In the data rows, the value 128 means zero.
Here are some points, one per row:
[110 139 132 134 132 130 129 131 109 130 170 191 213 205 210 175 147 119
 126 124 128 125 116 141 129 122 117 128 131 127 130 129]
[121 126 137 120 136 113 131 122 130 128 122 124 127 132 115 126 128 153
 155 166 173 146 134 125 120 111 125 122 125 136 124 124]
[125 126 124 128 117 127 125 121 120 130 118 117 130 146 159 166 157 148
 140 115 115 118 125 119 118 123 128 125 111 126 126 130]
[129 122 115 137 125 122 127 116 112 139 130 113 131 122 113 130 122 115
 124 121 119 119 120 120 124 141 123 131 167 171 209 232]
[133 127 141 104 136 121 162  60 145 131 129 122 110 112 181 153 171 157
 120 143 141 100 103 122 131 150 105 114 127 124 103 155]
[119 143 116 127 130 124 114 140 161 207 189 174 175 131 102 133 132 107
 111 136 114 127 109 137 114 122 120 126 126 129 120 127]
[148 115  74 149  98 117 180 166 104  88 121 149 129  70 103 177  89  74
 117 134 103 112 105 135  96 134 117  86 127 169 120  75]
[117 130 140 107 139 123 140  92 149 122 108 121 141 122 122 119 141 124
 196 146 152 155 113 131  96 131 124 105 139 139 121 115]
[119 116 138 126  93 149 103  87 115 145 120 194 150 196  70 118  83 147
  97 125  92 134 105 127  92 118 148 125 114 108 112 126]
[153 101 117 130 157 123 120 139 116 140 148 159 194 186 224 181 142 155
 126 118 115 134 163 106 125 112 127 122 148 127 127 118]
[120 136 128 128 107 132 130 126 121 126 119 139 115 124 125 125 111 139
 118 104 136 138 142 178 176 180 158 110 105 112 117 138]
[120 125 122 114 198 194 191 181 128 106 164 117  79 177 125 109 125 105
 123 146 116  90 144 144  87 112 140 125 135 120  92 154]
[124 125 124 128 134 118 127 124 125 131 121 122 134 117 124 126 119 139
 138 158 179 168 143 138 106 105 131 121 121 132 134 116]
[110 133 125 129 166 184 204 134 188 132 105 107 144 123 129  98 137  99
 157  87 108 158  93 124 104 134 125 107 150 118 111 124]
[130 139 108 125 136 136 124 114 126  96 147 129 129 114 115 109 143 192
 169 151 125  98 113 102 175 129  82 136 128 131 128  95]
[129 132 115 128 146 141 155 203 183 221 191 167 157 119 120 132 138 122
 113 131 123 137 113 132 114 125 139 125 124 117 122 144]
[118 127 121 128 120 114 122 118 124 109 119 141 156 168 160 150 124 108
 112 113 120 125 116 112 120 127 111 127 121 123 119 124]
[108 143 129 176 189 189 166 143 119 139 124 106 129 120 124 117 101 146
 109 113 124 116 109 127 121 128 119 119 121 115 139 117]
[118 137 118 127 137 120 127 122 120 133 135 124 135 120 109 146 131 123
 137 132 201 184 142 147 136  91 122 127 137 118 129 122]
[115 141 126 111 132 139 134 111 127 103 144 135 134 107 131 116 125 136
 121 128 162 174 177 160 142 125 102 128 122 128 129 118]
[181  49 129  93 157 110  99 120 111 171 162 112 126 117 132  93  85 135
 132  92  88 127 163  74 114 124 127  92 156 116 108 101]
[146 101 100 138 143 106 106 132 122  87 128 131 151 176 154 121 117 112
  86 105 160 113  84 103 125 149 107 127 114 111 125 118]
[ 91 166 100 109 131 124  77 127 167 165 171 201  52 100 167 100 107 130
 102 115 120 124 131 108 116 103 156  75 132 124 150 106]
[124 112 136 142 107 151 138 139  72 100 192 121 151  70 142 106 135 159
 178 185 112 121 114 138 155  90 130 140 117  84 137 141]
[140 123 116 112 110 131 124 105 131 122 109 109 110 122 133 182 146 125
  98 116 101 118 126 100 117 127 126 121 107 124 118 125]
[118 131 140 127 120 125 135 134 113 116 138 137 129 107 130 122 118 141
 129 110 134 133 123 148 180 182 181 155 146 133 116 115]
[130 120 136 119 126 126 127 126 119 132 122 120 120 127 132 145 152 177
 163 143 131 122 115 124 123 113 136 124 112 136 124 125]
[110 127 136 102 121 110 127  99 119 102 146 161 173 103 109 105 104 118
 112 110 115 110 113 117 107 135 117  99 131 123 114 120]
[123 135 128 126 114 103 141 138 119 134 119 118 128 128 121 119 107 150
 124  94 119 139 133 132 103 149 159 197 162 192 152 127]
[131 125 116 133 115 128 134 119 106 138 128 116 124 126 118 131 114 123
 121 120 118 126 110 121 129 142 140 159 182 187 176 154]
[116 117 144 138  96 119 139 126 110 128 118 125 123 132 156 151 175 142
 146  99 119 117 123 126 105 127 138 114 127 103 129 137]
[123 141 109 119 164 100  99 145 148 117 114 133 137 100 125 129 141 114
 104 140 102 153 157 165 185 178 129 109 107 109 127 142]
[122 130  85 145 138 197 134  95 116 118 107 112 120 127 112 110 107 122
 101 129 114  97 112 113 123 127 134 105 105 109 159  99]
[136 114 125 138 123 127 120 126 121 142 110 134 107 143 129 164 146 158
 158 173 132 101 122 119 134 123 129 108 116 138 129 129]
[253 219 231 204 136 124 130 152 114 120 142 147 104 130 118 122 156 120
 112 112 117 143 103 136 105 133 122 115 140 115 136 122]
[126  97 153 122 138 131 117  96 131 156  83 127 112 111 133 145 110 108
  94 140  65 176 162 211 174  83  88 120 155 103 143 106]
[123 120 167  60 131  90 171 168 107 131 101 142  57 140 129 123 107  95
 123 101 152  84 118 130 116 114  58 148 140  95 177  93]
[124 119 152 134  98 107 215 152 243 194 185 148 168 160 105 132 109 136
 144 121 137  68 150  96 174 119 120 113 110 134 158 100]
[125 106 151 118 123 139  94 136 172  62 118 135 155 108 143  93 149 129
  95 101 152  93 157 142 107  94 164 148 170 211 200 151]
[105 135 122 125 102 130 106 102 108 150 188 144 115 107  86 141 134  87
 117  88 143 125  95 107 148  92 114 122 141 114 108 122]
[248 236 184 165 164 155 115 103 145 109 119 124 142 124 119 121 108 118
 137 109 111 103 148 116 127 105 115 134 116 131 132 112]
[114 142 134 127 128 122 127 136 118 129 141 124 111 148 115 131 113 141
 119 126 141 116 141 152 155 175 179 164 175 139  98 134]
[144 199 132 116 125  66 152 102 100 134 124  75 144  98 142 113  87 139
  62 142 125  83 119 125 110  99 128 127 129  79 120 135]
[134 121 125 116 140 109 133 124 132 110 129 129 127 123 117 124 121 121
 132 104 139 150 151 187 167 165 141  96 108 116 125 139]
[129 141 110 115 131 132 115 121 125 129 117 110 122 128 127 154 155 160
 150 125 109 107 102 136 126 124 131 114 107 121 141 120]
[132 122 126 132 124 131 133 115 114 148 118 133 119 102 132 137 117 133
 116 106 124 146 104 135 144 143 166 192 203 159 140 125]
[136 113 139 125 114 119  95 125 156 111 124 121 110 118 130 137  94 123
 162 161 167 131 109 112 126 105 123 134 124 114  96 154]
[ 78 136 206 203 160 110 119 110 106 138  82 127 124 109 140 104 111  78
 128 136 116  93 139 114 118  86 162  88 113 148  90 136]
[128 126 128 118 125 122 137 115 127 123 120 132 122 125 122 125 117 137
 146 161 172 165 144 129  96 114 139 120 117 130 128 124]
[121 140 121 113 116 127 124 123 130 118 122 132 113 129 122 115 112 133
 121 129  96 136 122  98 142 128 118 139 169 170 200 234]
[151 129  76 146 144 113 117 113 139 130 118 123 120 134 113 114 114 154
 149 160 168 148 114 117 122 115 122 132 123 120 118 130]
[160 136  93 108 120 142 135 113 134 127 128 122 116 121 154 108 128 107
 140 126 114 141 166 131 153 175 187 161 145 123  95 118]
[141 114 121 132 143 119 117 124 135 125 119 128 105 133 115 145  96 138
  99 152 117 117 126 125 167 182 148 181 146 167  95 110]
[106 138 115 119 113 118 108 137 109 118 123  99 131  99 103 134 157 147
 137  79  98 109 155 112  94 120 125 124 118 128  99 137]
[117 127 132 126 138 126 106 121 127 132 131  97 135 127 128 115 144  67
 145 143 122 109 107 112 161 162 211 196 153 128 159  75]
[134 113 135 128 113 135 102 123 136 123 120 122 117 137 111 141  98 119
 134  99 142 149 162 182 165 125 136 113  98 118 121 142]
[123 136 126 109 145 114 117 131 115 126 125 116 116 129 120 133 138 157
 183 144 110 118  97 134 131 114 128 116 112 131 136 116]
[102 156 112 166 125 120 121 116 132 125 133 131 105 149 105 136 117 112
 174 180 135 185 187 101 119 131  81 145 145 125 127 128]
[ 96 143 136 133 107 139 138 121 123 114 119 143 138 123 140 117 101 127
 144 134 123 110 181 161 157 177 130 161 171 111 118 115]
[134 120 117 105  96 108 154 197 166 142  82 102 125 113 122 112 117 111
  89 147  83 137 114 101 122  93 138 128 122 111 113 123]
[122 121 136 121 119 120 119 129 117 126 116 123 120 116 115 135 148 158
 171 138 108 110 115 116 127 128 122 113 111 136 125 122]
[131 115 126 139 128 111 132 142 108 148  96 135 122 133 108 118 133 122
 137 109 155 125 195 156 169 156 129 122 100 120 126 141]
[160 142 160  62  78 203  89 170  94 153 119  90 152 116 131 120 126 117
 123 202 189 149 135 111 117 185 103  85 149 120 123 126]
[113 121 121 119  93 135 122 131 142  84 128 115 128 120  74 163 194 151
 114  90 128 125 113  98 155  83 134 118 169  86 109 115]
[125 119 132 114 160 127 106 111 150 127 122 112 129 141 114 125 152  83
 125 146 124 113 111 149 152 154 185 176 160 153 164 123]
[115 140 126  90 154 113 103 143 116 119 154  97 100 150  90 161 169 148
 115 116 113  87 142 149  81 126 117 120 139 132  96 131]
[143  93 111 186  98  93 124 152 143 101 113 160 113 127 120  85 179 173
 131 168 125 136  97 133 101 135 105 131 167  84 129 125]
[109 107 144 180 162 197 180 159 128 131 122 125 120 116 125 114 131 133
 101 119 117 124 122 129  97 136 116 128 117 117 147 110]
[113 135 122 131 128 133 112 149 144 118 114 136 136 125 160 169 184 164
 141 171 101 130 151 122  96 133 124 132 123 126 137 113]
[121 121 130 129 119 118 123 117 131 119 121 135 112 124 131 111 127 103
 108 161 176 157 158 106 114 112 113 134 116 120 128 133]
[130 122 142  98 102 132 112 127 115 101 146 170 184 159 119 107 105  99
 121 129 107 121 108 116 113 133 121 109 129 116 112 132]
[134 115 129 134 135 119 130 126 120 133 127 126 121 125 134 137 136 162
 167 156 174 147 129 123 120 113 136 121 123 134 128 120]
[135 120 124 128 120 124 131 119 124 132 115 121 121 137 153 158 163 157
 152 125 123 116 109 126 124 123 140 110 114 126 129 129]
[162 121  75 110 143 141 123 128  89 181  60 221 148  98 108  68 165 110
 143  92 148  63 131 132 116 108 103 187  92 124  99 159]
[119 122 126 128 128 123 118 146 112 126 137 101 144 132 113 112 130 125
 117 122 148 161 171 171 141 157 152 142  71  93 164 119]
[123 115 148 137 109 118 143 129 130 117 125 143 112 131 125 126 126 138
 115 136 129 152 145 168 154 167 163 147 131 117 117 131]
[126 126 128 119 128 118 125 122 128 127 115 127 123 122 121 121 119 147
 163 165 155 137 119 120 112 115 135 118 115 136 122 125]
[125 135 112 124 110 139 114 120 125 128 117 119 116 146 164 170 154 128
 138 102 112 129 121 109 123 120 126 126 110 116 145 115]
[134 124 116 128 122 119 134 127 108 129 133 120 120 126 116 134 110 117
 127 125 115 121 115 123 126 128 141 138 156 185 198 220]
[131 122 127 124 121 118 132 121 129 130 116 117 132 123 120 122 117 137
 152 150 164 159 153 119  97 118 130 133 114 124 131 119]
[144  94 148 156 140 196 121 179 198 108 134 109 123  88 136 175  67 112
 128 110 139 101 116 132 132 105  91 163 117 109  91 165]
[115 145 108 112 119 108 112 135 106  97 113 111 166 184 140  98  82 100
 148 110  97 121 100 124 135  98 122 119 116 117 125 119]
[121 128 114 128 104 116 128 114 121 119 109 108 116 145 175 165 131  91
 109 100 129 120 120 100 118 118 134 126 113 100 123 135]
[ 97  97 141 188 179 126  92  99 110 127 126  99 130 115 102 116 116 110
 106 112 124 101 114 110 114 144  99 106 128 119 125 115]
[156 125  92 136  80 145 152 113 102 140 147  82 120 161 146  76 173  99
  79 149 135 153 157 173 186  99  99  95 132 186  92 111]
[134  95 145 116 121 114 133  79 124 121 211 135 110 102 123  91 134  99
  95 136  92 144 117  95 109 140 105 170  48 134 124 130]
[ 93 154 162 122 185 160 170 174 116 121  94 133 118 134 114 114 134 142
 101  96 126 190 104  42 176 112 125 113  99 156 115 139]
[113 136 121 141  73 104  87 159 197 165 136  80 112 123 159  74 106 126
 135  84 111 129  92 153  95 147  88 115 111 149 117 118]
[130 125 111 133 136 108 134 125 128 104 139 126 122 124 114 130 122 114
 129 124 153 169 181 161 130 128 121 112 114 125 128 133]
[107 133 152 121 130 120 107 117 132 136 114 127 135 161 162 167 157 147
 116 128 117 129  97 135 120 134  93 148 101 160 103 124]
These points spread out most along one direction. How many in every 100 of the points above lie lower along it than each point below? Round to a whole number. More than half of the points above lie lower than the first one.
[132 122 126 132 124 131 133 115 114 148 118 133 119 102 132 137 117 133
 116 106 124 146 104 135 144 143 166 192 203 159 140 125] 1
[125 126 124 128 117 127 125 121 120 130 118 117 130 146 159 166 157 148
 140 115 115 118 125 119 118 123 128 125 111 126 126 130] 90
[ 93 154 162 122 185 160 170 174 116 121  94 133 118 134 114 114 134 142
 101  96 126 190 104  42 176 112 125 113  99 156 115 139] 69
[115 145 108 112 119 108 112 135 106  97 113 111 166 184 140  98  82 100
 148 110  97 121 100 124 135  98 122 119 116 117 125 119] 59
[ 91 166 100 109 131 124  77 127 167 165 171 201  52 100 167 100 107 130
 102 115 120 124 131 108 116 103 156  75 132 124 150 106] 62
[248 236 184 165 164 155 115 103 145 109 119 124 142 124 119 121 108 118
 137 109 111 103 148 116 127 105 115 134 116 131 132 112] 73
[110 139 132 134 132 130 129 131 109 130 170 191 213 205 210 175 147 119
 126 124 128 125 116 141 129 122 117 128 131 127 130 129] 99
[105 135 122 125 102 130 106 102 108 150 188 144 115 107  86 141 134  87
 117  88 143 125  95 107 148  92 114 122 141 114 108 122] 57
[122 121 136 121 119 120 119 129 117 126 116 123 120 116 115 135 148 158
 171 138 108 110 115 116 127 128 122 113 111 136 125 122] 66
[133 127 141 104 136 121 162  60 145 131 129 122 110 112 181 153 171 157
 120 143 141 100 103 122 131 150 105 114 127 124 103 155] 83
[120 136 128 128 107 132 130 126 121 126 119 139 115 124 125 125 111 139
 118 104 136 138 142 178 176 180 158 110 105 112 117 138] 17
[118 127 121 128 120 114 122 118 124 109 119 141 156 168 160 150 124 108
 112 113 120 125 116 112 120 127 111 127 121 123 119 124] 86
[136 114 125 138 123 127 120 126 121 142 110 134 107 143 129 164 146 158
 158 173 132 101 122 119 134 123 129 108 116 138 129 129] 64
[118 137 118 127 137 120 127 122 120 133 135 124 135 120 109 146 131 123
 137 132 201 184 142 147 136  91 122 127 137 118 129 122] 28
[143  93 111 186  98  93 124 152 143 101 113 160 113 127 120  85 179 173
 131 168 125 136  97 133 101 135 105 131 167  84 129 125] 51
[119 143 116 127 130 124 114 140 161 207 189 174 175 131 102 133 132 107
 111 136 114 127 109 137 114 122 120 126 126 129 120 127] 93
